A single turn carries every row of the set below to another of its rows. Some are shown first; where does it send the rows asked next?
J38: 185 91 204 427 -186 -116 -7 -237 -80 -90 279 315 -166 -81 -55 -151 -68 -85 -12 24 -170
J717: 290 187 258 8 -67 -193 120 -423 162 -4 -200 227 59 -50 252 1 7 69 -67 -44 160
J73: 151 45 179 136 -10 -329 180 -414 142 -11 -180 301 101 -42 135 143 32 51 -211 -52 159
J709: 237 78 155 -90 14 -211 198 -302 269 25 -376 305 156 -135 39 62 70 99 -46 -9 166
J775: 10 -193 76 -126 170 253 -52 172 -8 -28 0 -162 285 222 -75 -77 285 -163 61 93 11
J376: -12 -228 -162 -15 -241 -5 -150 -28 35 -3 -122 -81 -453 -178 -148 226 -56 312 12 102 -205
J650: 75 -241 -103 72 -84 30 -273 -20 -16 -52 -90 87 -505 -138 -104 189 -52 193 201 159 -262
J711: 240 73 124 -3 28 246 -138 67 -162 -10 34 -173 -174 -118 -367 99 -386 94 117 -255 -126
J466: 260 63 211 -30 -80 -325 -5 -463 225 -81 -195 217 146 -70 72 125 -12 104 -113 83 202
J384: 172 141 190 436 -251 -146 12 -229 -88 -116 231 287 -137 -133 -136 -104 -20 -76 14 -71 -149
J499: -87 -60 55 13 91 -61 127 47 -16 -93 276 -12 346 -213 -212 -163 -180 -71 -187 -47 269
J766: 8 -225 -184 108 -221 -69 -276 13 115 48 -150 21 -424 -184 44 295 105 83 2 130 -157
J527: 31 -151 131 -254 296 250 36 85 102 22 41 -132 265 289 -27 25 149 -103 91 -23 -113
J822: 215 80 51 54 88 216 -175 88 -203 36 96 -219 -165 -178 -282 70 -357 93 132 -239 -152
J313: -53 -137 -12 25 118 -150 134 46 -59 -124 217 -73 338 -219 -197 -118 -169 -136 -212 -67 249
J895: -60 -144 90 -165 239 341 -172 158 8 76 -116 -3 171 330 24 -65 197 11 42 -10 -39
J959: 40 -254 -138 15 -263 -117 -187 117 -71 -22 -64 1 -483 12 -29 235 11 201 121 112 -186
J667: -10 -129 89 -233 153 257 -69 222 100 53 -88 -122 308 271 -94 -21 11 -209 81 -38 68

J775 -> J717
J38 -> J711
J650 -> J667
Now these:
J822 -> J499
J895 -> J709
J959 -> J527

A single turn carries every row of the set below to another of its rows. Some are shown first; where does it send the rows asked next?
J969: -151 59 -504 130 153 -22 194 99 -208 188 -235 168 530 257 57 -26 105 -157
J308: -6 -83 -310 -3 260 105 425 329 -462 82 -58 181 17 517 119 -165 22 469
J107: -34 -108 -414 109 128 27 457 485 -374 307 9 332 -69 323 111 28 139 384
J613: -321 66 -173 112 -134 165 -186 126 -222 -71 21 257 -225 291 -8 114 -270 -97
J498: 73 -179 -489 44 173 51 469 331 -361 246 11 165 -111 427 102 -102 27 449
J606: -138 -47 -238 -146 -117 106 -141 77 -214 8 218 91 -337 98 -210 -16 -138 -38
J987: -21 16 -493 -40 202 -39 183 72 -275 187 -215 96 534 252 -87 -155 41 -123
J963: -47 -232 -356 -165 317 96 149 197 -250 242 -513 100 -20 498 233 -177 274 256
J880: -135 -150 -223 -176 291 85 138 341 -304 264 -485 231 39 373 186 -105 416 210
J576: 48 -296 -487 -118 226 32 168 257 -190 429 -485 158 -96 404 187 -91 225 213
J164: -130 8 -174 -114 -100 143 -196 133 -307 -24 42 186 -216 249 -195 -17 -377 -74
J640: -86 -52 -135 -201 -68 116 -301 131 -287 -66 -49 111 -188 247 -122 39 -271 -164
J764: -136 0 -586 130 139 -60 242 29 -121 230 -114 76 414 157 45 -23 261 -115
J33: -82 -127 -230 -204 -105 80 -242 43 -174 -14 115 1 -322 109 -120 47 -65 -125
J903: -254 -72 -242 22 -151 102 -227 87 -101 -15 76 100 -330 133 49 205 15 -165
J588: -12 -46 -565 -47 184 -65 230 -4 -179 222 -86 3 423 147 -87 -141 199 -76
J323: -261 13 -142 25 -121 142 -296 177 -218 -64 -88 219 -189 262 50 189 -195 -206
J556: -334 14 -234 76 -151 128 -126 81 -138 -33 182 147 -343 131 -27 121 -30 -58
J148: -51 -214 -352 -138 203 17 166 407 -250 458 -463 288 -38 285 146 -26 368 163
J868: -115 -21 -232 58 201 90 419 484 -472 143 -57 336 56 406 134 -48 131 408

J640 -> J33
J613 -> J164
Now these:
J588 -> J764
J868 -> J308
J963 -> J576

